A single turn carries every row of the set below to another of its rows. Some are shown first; where does it send the rows asked next?
Fere: [  3 -21  16  23  -7  34 -21  42  -7 -18  -1   7]
Kodeg: [-23   1   4  -1 -12  16 -38  11   7 -21 -17  14]
rov: [ -4 -21  12  17   4  16   0  50  15 -37   6  30]
ked: [-13  13  -8  18  11  21 -19  45   0 -25 -19  10]
tul: [  4  -7  20  13   2 -13  -9  28  16  -8  32  -2]
Git: [  0 -12   2  15  -1  28 -11  36 -21 -36 -17  -3]
semuk: [-12  20   5   1 -29  -5  -1  21   8 -17  -6  -7]
Laru: [ -3  -4 -10   6 -36  -2 -34  11   8 -18   4  10]
Zol: [ -9 -24   0 -19  16  17  -9  32   9 -25 -15  13]
pobun: [ -1 -26  11   4 -30  -9 -11  10   8 -23  24   7]
mase: [ -6  16   8  11 -12  15   4   0  14 -32  12  -9]
ser: [ -8  -6   1  35 -16   9 -22  51   7 -31 -11  21]
ninut: [ -6  -4   6  11  -5  15 -11 -14  14 -20  18  10]
Lusi: [-28   8  -5   1  17 -14  -9  18  16 -36  -5  14]
taz: [  1  -7  -9  30 -16  20  -2  36 -20 -37  15   7]
fab: [-17 -25 -25  -2  -1  25 -17  33  -9 -28  11  16]
vege: [ -8  -7   7  35 -26   1  -8  37 -11 -38  21   9]
fime: [-24  -4  -3   5  20 -11  -3  31   2 -28   2  33]
vimom: [ -9 -16  -4  31  -9  -8 -10   9  28 -34  23   3]
Los: [-29 -11 -30  15  11  10 -21  28  12 -32  -8   8]
fom: [ -7 -28  -5  21   0  22 -14  22   9 -37  30 -13]
dep: [-12 -16  18  35 -17  -1 -16  23  10  -8  27  10]
femep: [ 20 -14  -6 -11 -11   1 -25   7  -3 -19  -3   7]
leli: [-35 -14  -5  24   7   4   3  42 -11 -28  -5   2]
mezi: [ 10   9  -7   4  -3 -21 -17  35  25 -24   2  -6]
ril: [ -3 -11 -16 -14   8  23  -2  34   0 -36 -18   6]
Deru: [-16   1 -20   7  -9  17 -10  17  -7 -32 -26  13]
pozo: [  1 -14  -4   6  -7   1 -13 -16  -2 -27  10   3]
pez: [ -8   1  10  17  -8   8   0  65  15 -16   4   9]
Dos: [ -2   6 -13  -6  -9  -8 -25  11   2 -13   4 -20]
tiz: [-25  -2  19   0  -9  -2 -26   9  16  -8 -12  13]
biz: [  4 -27   9  17   0  23 -25  36 -13 -19   6  28]
sizi: [-17  10  -8   7  -2  -9  10  24  22 -27  -6 -15]
Kofa: [ -8  16   4  -7 -24 -15  -5  17  -4 -15  -1  15]
Susif: [ 13  -6  -1 -13  -6  28 -32  24  14 -22  15   1]
dedud: [ 12   6   5  14   2  -7   3  30   6 -19  32 -12]
vuk: [ -5   8  21  27  -3 -14  -6  14  25 -25   1  -5]
suz: [ -2  -3  12   5  -2 -23  -5  55   2 -36  -2   6]
lasa: [-29 -29   5   9  15   5 -16  35 -17 -22   5  16]
Lazim: [ -1 -16  -1  15  -8  23 -10  10  13 -26  16 -28]
Bibo: [-36  -4   3  25   7  16   1  49   8 -21   3   8]
lin: [-20 -16  17  -5   6  29  -3  46  19 -25  -6   4]
seke: [-15   6  22  -4 -18  -7 -12  17   8  -8  23  18]
dovab: [  1 -35  -7  12  18  17 -19  22   4 -21  22  19]
vono: [  0   3   2  -9   1  39 -20  32  21 -16   4  12]
fala: [  9 -30 -12  -2  -1  16 -21  48  19 -32   8  14]
Vogog: [  6 -15   8   8  -7 -29  -3  37 -12 -28   5  -3]
zibet: [ 13   4  -1   1   4 -14  -9  12 -15 -25  22  -1]

Susif goes to fom
lasa goes to seke
pez goes to sizi
Now these:
biz goes to tul
rov goes to vuk
Los goes to Laru
Kofa goes to Zol
tiz goes to vono

A single turn carries every row of the set below to another of its rows. Some are shown first; where does it send the rows asked next?
Pes: [  2   8  16   8  -1   2  -2  20  -5 -32  -7  -2 -14]
gopa: [ 23 -13  16 -12 -19 -12  -4   4   2 -27   3   9  -7]
suko: [-19  -1 -30   9   8  -3   2  -9 -20 -18  -6  -3 -31]
nel: [-28 -23 -23  -1  -2  11 -26  -3 -15  -9  18   9   0]
foruk: [-13 -22  -7  -1  31  -6 -14  -2 -10   9  12  -4   3]
ran: [-15  -4 -10 -14 -22  28  -8  -1  -4 -28   7  19 -12]
nolu: [-25   3 -28   0   5  -6 -11  -4  -7 -16   5 -23  -1]
domam: [ -9   3 -27  15 -19  10  -6   3  11 -32   3   5 -10]
zoli: [-16  21 -28  -2   5   3  -5 -11 -18   8   7  -3  -5]
Fafom: [  4   9 -24  -9  -7   6 -13  -1 -30  -4  32 -11   3]
Zivem: [  5  -4   3  12  29  -6   1 -17 -24   1   9  -2   5]
fafir: [  4  -6 -27  20 -11 -14 -16  15  -9  -7   4  21   3]
rerav: [ -8  -4 -10  -4 -13  -8  17   5   8 -31   8  17 -38]
pab: [ 21 -12  13  -9 -16 -14  -5   5   7 -30   1  12  -3]
zuga: [ 11  -6   4  -8  14 -18  16   7  -5  -8  32  11 -35]
Bufod: [ -7   5 -15  10 -11  15 -23  11   8  -7  -8  12   1]
nozav: [ 20 -27   9 -11   2 -18   4 -18  -9  -6  26  -9  -3]
bule: [-16  10   8 -20 -15   2  27  -2   5 -11  10   2   3]
sosoz: [ 18   1  16 -15 -12  -5  22  -3 -19 -11  25  15 -15]
zat: [-11 -17  -4  -7   3  10   4  -3  -5  10  49   6   5]
Kig: [ 12 -17  -4 -10  11  -8  10  -1  -4  23  27  20  -6]
tisib: [  0 -25  15 -17  -7  17  10  -3   7 -20  32  19 -10]
voz: [ 22 -13  -1   4   2   4  12 -10  27   1   6   5  -6]
tobu: [  0 -29 -12  16   1 -15  -9 -15 -11   1   4 -12  12]
vaze: [ 19 -12   0  10   9   9  15   0   4   4  28  19  14]
Gisa: [-26   0   9  11   9  -6   5  15 -16 -26  -2  20 -12]
pone: [  9  16   1  -7  -6   4  30  17  -2 -14  28   3 -11]
Pibeb: [  8  -1   8  -5  15 -17  17   4  -4 -12  32  10 -36]
seno: [-16  -1 -16 -17 -20  26  -7   2  -2 -26   8  18  -6]
Lel: [-20  -2 -30  11   4  -3   1 -14 -12 -21  -4  -1 -31]
ledol: [  9  -4  15  10 -16  13   3   2  -6 -41   8  18 -16]
mera: [-13 -14  -9  -1 -22 -19 -12  -1 -10 -33  -9  -4  -4]
mis: [-14 -21  -6  -8  10   8   3   0  -6   8  46   7   6]
nisev: [ -2 -16 -30   0  16 -13  -2 -14 -15   6  29   1 -27]
Logu: [ 13  -9   4   5  31  17  -6 -11 -14 -10  20  -9 -22]
rel: [ -6 -27 -14  13   2 -17  -9 -16  -9  -4   6 -13  15]

Fafom goes to fafir
rerav goes to tisib
Bufod goes to Pes
Now these:
zat goes to tobu
gopa goes to zuga
ledol goes to sosoz

A single turn carries every row of the set below to another of its rows. Some are shown first; where does it send the rows asked next?
sasal: [-17  21   3   5 -15  -5  -8  20 -10 -19   1 -15   0  -9  13  37  27  23
 -14   8  24]
gumi: [-17  21  12   8  -3  -5  -7  31  -3 -29  10 -30  -8  -5  25  39  24  12
  -3  -2   3]
Badu: [-20   7   4  -5  20 -17   6  20 -20   0 -21  12  15   8  -6 -19   2 -13
   5  -5 -29]
nisi: [  7  27  -4  35   1 -27  25  29 -19  -4 -18  -9  17 -12  -9   2  -6   9
 -26  -9 -17]
peg: [ 10  25 -11  31   3 -36  16  26  -9   2 -17 -15   7 -19 -13   3   0  12
 -26   2 -17]
gused: [  2  -9   7  10   4 -13   2  22 -23  -3 -27  19  21  22   9  18  15  -5
   9  -7 -40]
kes: [  9  22   5  20  19 -34  17  30  -3 -13 -11 -26   1 -14   0   7   5  -3
   2  -5 -43]
sugi: [-17   5  -2  -9  22 -25  -2  17 -11   6 -19   6   5   2 -10 -18   7 -11
   4   2 -31]
pavol: [-36  23   8  -4 -23   8  -1  23  -4 -16  -7 -17   9 -11  29  34  28  15
  -8  -6   2]
firen: [  2   7  -4  19   3 -12   8  39 -18  19 -19  13  15  27   6   7  15   1
 -31 -14 -26]
seza: [-18  28   9   5 -14   3   0  28 -13 -20   4 -13   6  -3  18  35  25  20
 -18  -1  23]
Peva: [  8  32  16 -16  17 -21  26  23  -8  -9 -16  -7  14  -9  -6   6  24  -3
  11   0 -33]
tosi: [  4  -9  -5   4  -4 -19  -3  13 -22  10 -32  26  20  16  -3  17  22   5
  -3   6 -24]
Gub: [  2  -4   2  29   6 -13   6  36 -22   1 -20   9  16  26  13  13   5  -5
 -11 -17 -40]
vemo: [-18  19  13  -3 -11  -2  -7  18 -11 -30   1 -15   3  -7  18  41  30  16
   4   6  14]
Sut: [  6 -10 -11  22  11 -31 -12  29  -3  12 -17  -2  -5  14   5  15  17   0
 -10   1 -43]
Sakud: [  6 -10 -17  23  -2 -29 -10  19 -13  17 -26  13   8  11  -4  15  14   9
 -19   6 -24]
Zim: [-18  15  13  14  -8  -3  -6  25 -11 -37   5 -23   0  -6  25  41  18  14
   4  -2   6]
bolep: [  7  39   4  -5   1 -19  30  22 -18   6 -22   5  24  -9 -16   1  18   8
 -19   0  -7]
Zan: [-18  -2  -6  11  21 -30  -4  20 -13   0 -19   0   3   1  -7 -17  -5 -11
   2  -1 -34]
ruge: [  5   0   1  -4  17 -21  -4  31  -1  15 -16   4  -1  20   7  13  32  -6
  -3  -1 -44]
Dagu: [-34  19   2  12 -20   1  -6  28   2 -15  -2 -28  -1 -13  30  34  21  17
 -15  -6  -3]
vazaz: [-19   7  -4   0  12 -20   4  16 -23   7 -25  18  17   4 -14 -20   0  -6
  -8  -1 -17]
livo: [-18  20   7  23 -14  -2  -3  30 -14 -29   5 -22   2  -4  22  37  14  18
 -15  -5  15]
beb: [-18  26  16  -7  -6   3  -2  27  -7 -25   6 -18   1  -2  21  37  32  14
  -3   1  12]
zar: [-35  14   3  16 -25   2  -6  23  -4 -21  -6 -24   5 -15  30  36  17  18
 -10  -6  -1]
Bar: [-18   1 -11  17  13 -27  -2  19 -20   5 -22   9  10   1 -12 -19  -9  -5
 -12  -1 -22]
Pivok: [-19   6   0  11  22 -21   4  29 -16   0 -16   1   7   8  -2 -21  -5 -14
  -3 -11 -35]
gaf: [  8  17   9  27  13 -29  21  26 -15 -24 -17 -18  12 -13   1   9  -4  -2
   9  -9 -40]
Kuza: [-34  21  -1   5 -24   1  -7  22   1 -10  -6 -22   1 -16  25  34  26  21
 -17   0   6]
Rine: [-35  18   4  -4 -23   2  -7  17   0 -15  -8 -19   4 -16  25  36  29  18
  -5   2   2]
Mul: [  8  23  13  -9  10 -25  21  12 -15 -16 -23  -1  19 -14  -9  10  19   0
  21   5 -30]
dubo: [-36  20   3   8 -27   5  -2  23  -7 -15  -8 -17   9 -13  26  34  21  19
 -16  -5   6]
sibop: [-18  12  -7  -6  16 -23   2  21 -13  15 -20  12   8   4 -14 -22   7  -7
 -14   1 -19]
Butik: [  9  29  -4  -3  -2 -28  20  11 -16   4 -26   6  20 -18 -21   5  18  13
 -12  11  -7]
garat: [-35  13   6   5 -21   1  -8  20  -1 -23  -7 -24   3 -16  30  38  23  15
   1  -2  -5]
pigo: [-35  21   9   2 -17   5  -3  27   1 -19  -3 -26   2 -11  33  34  25  12
  -5  -7  -6]
Bel: [-16  20   1  19 -10  -8  -9  29  -5 -23   8 -27  -7  -9  19  37  19  20
 -17   2  14]
lif: [  4  11   0  -7   9 -12   5  34  -9  24 -18  16  10  25   3   8  33  -1
 -20  -5 -28]
mun: [-19  10  -8  13  17 -24   3  28 -15  11 -16   4   6   5  -9 -23  -5  -8
 -20  -6 -23]

livo goes to seza
sugi goes to Zan
gaf goes to nisi
Now these:
garat goes to zar
lif goes to ruge

